The rows below fall into families. The same turns and mirrors carry the whole set onto itself and the rows of a family onto each other. For each named row, which other rows are in its family? Write them in the order they are listed.
These 16 rows form 4 families of 4 rows each.
E: [-1,21,-4,-11,14,30,-2,-15,-3,-12,18,-29,13,17,7,37,-32]
C: [15,19,-1,2,3,28,-7,-25,26,2,23,-28,6,13,11,40,-21]
T: [2,8,2,-4,9,-6,7,14,8,-14,4,-24,29,38,-5,21,28]
H: [-25,39,6,-5,6,5,14,7,31,-21,9,-10,-4,32,-7,19,28]
N: [-22,11,12,1,-5,-9,-12,-16,32,-4,31,-7,-10,-4,-14,42,-15]
Z: [-16,8,6,-1,9,0,-25,-2,15,11,35,-20,-14,-5,0,25,-17]
F: [-28,18,4,-13,12,-4,7,9,5,-20,24,6,8,36,-8,11,26]
Q: [8,-6,3,1,7,22,-7,-14,4,2,41,-20,16,9,4,48,-15]
G: [-7,42,2,-23,9,0,17,1,8,-4,25,2,7,19,-4,8,27]
X: [0,31,3,-17,-2,-16,11,3,23,-10,17,4,15,25,0,14,34]
U: [3,1,1,2,2,-5,1,13,29,-9,-2,-24,29,39,-21,30,13]
A: [-18,19,2,0,1,13,-4,-21,24,-2,25,-5,-15,-12,-1,43,-20]
P: [-20,27,-15,2,3,-5,7,7,23,-15,-8,-23,20,43,-8,10,6]
M: [4,2,14,-12,10,-2,-9,-16,19,8,35,0,4,-9,6,28,-22]
B: [-5,12,-4,-2,7,-5,27,-6,33,-18,-6,-10,33,34,-3,26,13]
L: [-9,8,-3,5,8,24,-18,-17,4,-7,13,-21,1,13,-2,35,-36]

The rest of the family of M: H, Q, P
The rest of the family of Z: C, F, B
The rest of the family of G: E, N, U

The rows below fall into families. The same turns and mirrors carry the whole set onto itself and the rows of a family onto each other. For each named row, which other rows are in its family? Write them in the order they are listed.
These 32 rows form 4 families of 8 rows each.
pegu: [4,-7,4,-54,12,25,-30,-29,5,20,-10,1,24,28,-1,10,-7,-15,-30,-3,-7,-7,-2,-8,-28,-26,-14,0,31,-7,19,-12,-41,32,27,17,-4,20,11,18,16,2]
vure: [27,0,-14,-37,24,14,-32,-3,35,-9,3,-35,32,32,-23,18,18,8,17,-13,-26,-13,4,11,-1,-18,-2,7,39,-10,22,-23,-21,8,3,24,-10,23,11,17,33,23]
tofav: [-14,5,1,-23,15,12,-20,-16,1,-2,19,-24,36,50,-24,3,18,-12,1,23,6,-23,-17,2,26,-11,-8,-3,65,-3,5,3,-19,0,-3,36,6,-17,45,-6,-1,24]
kodif: [-10,11,16,-33,-9,9,-22,-28,10,-12,13,12,32,33,-5,27,3,-37,-32,-18,-8,-27,7,-16,-6,-7,-6,-4,63,-14,-10,8,-14,8,12,25,-6,22,33,12,16,10]
kega: [5,-1,-4,-28,27,10,-31,-8,0,-18,5,-23,39,47,-25,25,31,12,21,1,-21,-11,14,-3,-13,-5,2,4,52,-14,29,-20,-25,8,-5,17,-17,24,3,16,28,30]
dof: [-8,3,10,-8,8,27,-22,-13,13,-15,0,-22,38,40,-29,8,6,-12,-6,20,14,-26,-24,-4,28,-2,2,-8,63,-10,1,-16,-31,8,3,33,-9,-12,44,17,-14,28]
bemed: [-12,8,11,-9,17,34,-4,-12,24,16,23,14,38,31,-33,-13,4,5,13,-10,-12,-24,-10,-11,-3,-8,30,-12,44,-5,23,-27,-44,-10,11,6,-8,23,31,18,30,42]
favi: [4,-13,2,-48,-5,6,-2,-16,19,-6,11,-4,39,32,-8,22,7,-42,-8,-20,-4,-11,8,-17,1,-10,-2,-13,64,-24,2,19,-1,3,23,9,-11,2,26,7,17,18]
duz: [-6,-4,12,-33,-9,6,4,-15,37,2,5,9,43,18,-5,31,3,-31,-12,-16,7,-35,-2,-5,-2,-18,-3,-3,64,-4,11,8,-9,3,24,-3,-9,-3,32,23,11,14]
Safom: [-12,0,-4,-25,12,24,-33,-19,7,-13,6,-17,43,26,-8,1,25,-22,6,10,2,-10,-29,-11,32,1,-1,-19,68,-22,0,-2,-27,2,11,35,-12,-19,45,0,-5,33]
Taru: [8,11,-13,-20,9,31,-8,-14,42,-4,8,1,33,46,-20,-22,-11,9,15,-19,-11,-10,-6,-14,-4,-27,26,-2,47,-9,20,-21,-44,-4,18,18,5,29,50,10,22,48]
Nub: [-5,1,-27,-54,5,18,-34,-41,15,18,-12,10,19,29,-14,13,0,-2,-16,-5,-6,-5,-9,-26,-44,-14,-2,16,37,-5,24,-9,-23,1,13,29,-10,18,10,26,29,20]
gini: [0,30,10,-24,5,32,-13,-13,31,2,21,12,39,47,-8,-14,3,-18,20,-8,-4,-13,11,-8,-2,-30,23,-11,38,-14,18,-34,-40,2,9,26,8,25,49,5,9,51]
bogi: [-19,14,15,-10,13,18,-29,-33,-3,-10,16,-1,19,21,-14,11,24,-10,-2,3,6,-20,-24,0,33,-2,-1,-11,58,-16,25,9,-30,12,6,32,-11,6,50,2,4,32]
piz: [-26,1,-7,-28,19,35,-21,-45,8,8,2,-15,23,30,-11,-8,18,-2,0,11,-8,4,-2,4,-1,-25,-22,7,31,-13,41,-5,-55,8,23,35,12,19,44,27,-16,24]
guto: [-21,22,-15,-45,8,17,-25,-10,14,10,-14,13,29,32,-17,-13,-16,-3,-17,19,-13,-22,-7,-7,-6,-10,31,2,46,12,3,-1,-40,-6,28,5,-19,-16,40,-7,-11,34]
teguk: [-18,9,-29,-38,22,55,-30,-39,17,7,-4,-4,42,34,-6,-17,9,-12,21,8,1,11,-11,-22,9,-10,-12,6,42,-14,37,-15,-43,7,30,29,4,21,41,19,-6,33]
rebu: [-21,8,-24,-32,0,13,-41,-14,23,-8,-20,8,26,28,-19,-27,-3,-5,-10,1,-8,-30,-27,-5,6,-13,25,-20,48,14,-6,-11,-24,-3,31,8,-7,-7,31,2,-8,45]
pavut: [-21,-3,-2,-52,12,11,-39,-21,30,5,-12,3,31,9,0,21,26,-15,12,-4,-27,-23,32,1,-5,-11,-16,-9,38,-2,12,9,-7,1,24,-7,4,5,9,17,-12,42]
povo: [-24,-2,-22,-41,22,34,-49,-29,5,1,1,5,48,50,-7,-7,11,3,19,23,-5,-6,-12,-18,-7,-13,-20,-2,34,-4,36,-9,-48,22,11,25,18,12,47,22,2,36]
vugoz: [-33,23,-19,-31,-9,15,-30,-2,22,6,2,22,39,13,-35,-13,8,-11,-16,11,-17,-27,-9,-1,-13,-1,26,-18,44,7,-18,-4,-34,-1,22,10,1,3,25,20,0,40]
rete: [-3,-2,-27,-52,-3,23,-30,-30,33,1,-14,-5,24,20,-27,21,-2,-6,-28,-2,-2,-12,-3,-8,-28,-15,-4,9,31,-18,32,-12,-32,16,14,20,-25,13,1,41,17,14]
Boku: [7,1,9,-23,25,26,-22,-3,24,3,-1,-21,26,39,-44,20,26,-6,21,2,-46,-26,9,3,-5,-19,-7,12,34,-14,28,-33,-30,-11,7,25,-3,15,14,22,16,20]
mago: [2,19,-8,-22,7,26,-2,1,15,4,28,10,39,53,-11,-7,-3,-3,18,0,-3,-10,1,2,-26,-22,27,4,52,-1,11,-27,-38,1,17,28,0,25,49,9,27,35]
doko: [-8,10,-13,-46,14,14,-39,4,12,14,-20,9,37,22,-38,19,19,-13,11,9,-34,-34,13,3,4,-8,-7,7,35,-9,6,6,-18,24,25,-15,14,3,10,12,-5,19]
nunu: [3,9,-5,-32,20,25,-36,-8,19,3,2,-31,18,32,-23,14,29,6,15,-1,-13,-13,21,1,-5,-12,-2,-2,30,-29,28,-27,-17,20,-7,32,-12,25,1,10,26,38]
Gigop: [-14,14,1,-39,4,19,-35,-21,16,20,-12,7,18,20,-12,-17,-6,-15,-19,6,-2,-25,-6,-2,4,-9,30,-13,41,-1,-15,-15,-25,-7,18,11,-15,-18,23,-1,-18,46]
munus: [-12,-4,-25,-48,14,2,-42,-15,24,-9,-15,-10,46,27,-14,11,20,-11,12,-12,-25,-32,15,6,16,-6,-11,2,47,6,2,6,1,6,26,-16,4,7,12,18,-9,25]
zigon: [6,10,18,-47,3,-9,2,-28,21,-2,6,6,40,26,-14,29,6,-30,-12,-12,-5,-19,-1,-18,-7,-20,3,3,62,7,20,17,-10,-10,7,8,-12,2,32,3,25,19]
zed: [-10,5,-22,-26,14,53,-35,-31,25,-7,4,12,39,41,-19,7,7,-2,25,10,6,-10,-12,-8,2,-22,-20,2,42,-15,41,-17,-46,27,22,22,20,22,36,35,-8,33]
tel: [10,-3,-22,-64,4,29,-21,-24,21,5,-10,-9,21,27,-14,7,-3,-29,-11,-3,-6,9,-5,-17,-29,-18,-4,-1,29,-8,34,-15,-23,11,31,33,-23,23,5,19,26,15]
Reluz: [-28,1,-22,-43,19,11,-39,-22,16,-2,-13,9,31,25,-11,24,30,0,14,5,-31,-27,12,-1,-4,-14,-15,6,60,3,18,10,-12,-11,31,-4,0,-6,4,4,-13,25]

The rest of the family of teguk: vure, favi, Safom, Taru, rebu, munus, tel
The rest of the family of pavut: dof, duz, gini, rete, nunu, Gigop, zed
The rest of the family of vugoz: pegu, kodif, bemed, bogi, piz, Boku, doko

The rows below fall into families. The same turns and mirrors carry the whole set onto itself and the rows of a family onto each other. For each named row, which other rows are in its family? Write them in the order they are listed.
These 32 rows form 4 families of 8 rows each.
zino: [-24,11,7,16,-24,1,3,0,3,-23,17,23]
ketip: [3,7,-1,-33,-2,-7,5,20,-3,-3,6,9]
gare: [-3,0,21,-16,-30,-9,-8,-14,9,13,11,25]
zem: [19,10,13,18,1,0,-1,-18,-3,13,-6,-9]
veba: [-4,-8,23,-5,-28,-3,-2,-12,-6,9,27,19]
moze: [4,14,-11,-11,-6,-4,-1,25,-17,-8,2,10]
lag: [-2,-3,-9,12,-12,-27,-25,-31,7,0,-2,-5]
godel: [-17,4,8,2,-22,3,7,9,-5,-29,28,10]
beg: [0,2,7,-4,-10,-7,20,25,-8,-10,1,19]
kap: [-11,-7,-1,-10,-18,-18,-25,-33,14,4,12,-8]
nareg: [12,-1,-14,20,-24,-11,-16,10,3,-7,-16,11]
Mera: [18,12,5,1,5,-5,-6,-33,8,0,-15,-10]
Rikob: [0,-13,5,-17,-19,-13,-2,-22,-1,20,18,14]
Lepi: [-6,13,31,14,7,0,-9,-9,1,1,21,-7]
Verad: [5,5,6,-24,-17,4,-1,20,-13,-10,13,19]
pim: [-32,8,7,-18,-16,1,-3,4,2,-26,13,19]
likar: [-9,8,-4,10,-12,0,-7,-6,19,-37,-15,-12]
rogev: [-15,13,33,-3,-1,7,8,-14,-9,7,9,7]
nadem: [3,1,7,9,9,-4,-22,-13,0,7,-18,-17]
pakop: [-9,10,-15,-18,-6,11,-2,-18,16,-27,-5,-15]
gipaf: [-17,10,13,7,11,-7,8,-1,-10,3,22,-13]
furiv: [-13,11,1,-5,-31,1,6,-4,16,-35,17,14]
Vog: [21,8,-16,8,-16,-17,-9,-3,9,-18,-20,8]
lum: [-5,-16,0,3,-20,-9,-7,-38,18,0,-9,-3]
fot: [-17,-15,-19,7,-12,-16,-18,-25,2,4,7,-10]
buri: [-6,4,27,-9,3,0,-1,1,-12,3,28,-9]
Mit: [21,10,19,4,-2,7,-9,-16,17,3,-16,-5]
limat: [5,-4,-25,-8,-18,-3,-8,0,-2,-10,-27,6]
gid: [-16,-14,20,-10,-17,-27,-4,-2,0,13,18,8]
kuze: [13,-6,-26,1,-17,-20,-3,14,3,-14,-5,7]
Let: [-6,23,-9,-2,-10,16,-9,-14,11,-35,-4,5]
pafip: [-7,15,-25,-4,-6,-4,-11,-22,6,-31,-9,-5]

The rest of the family of zino: ketip, gare, nareg, pakop, gipaf, fot, Mit
The rest of the family of pim: beg, likar, rogev, nadem, lum, limat, gid

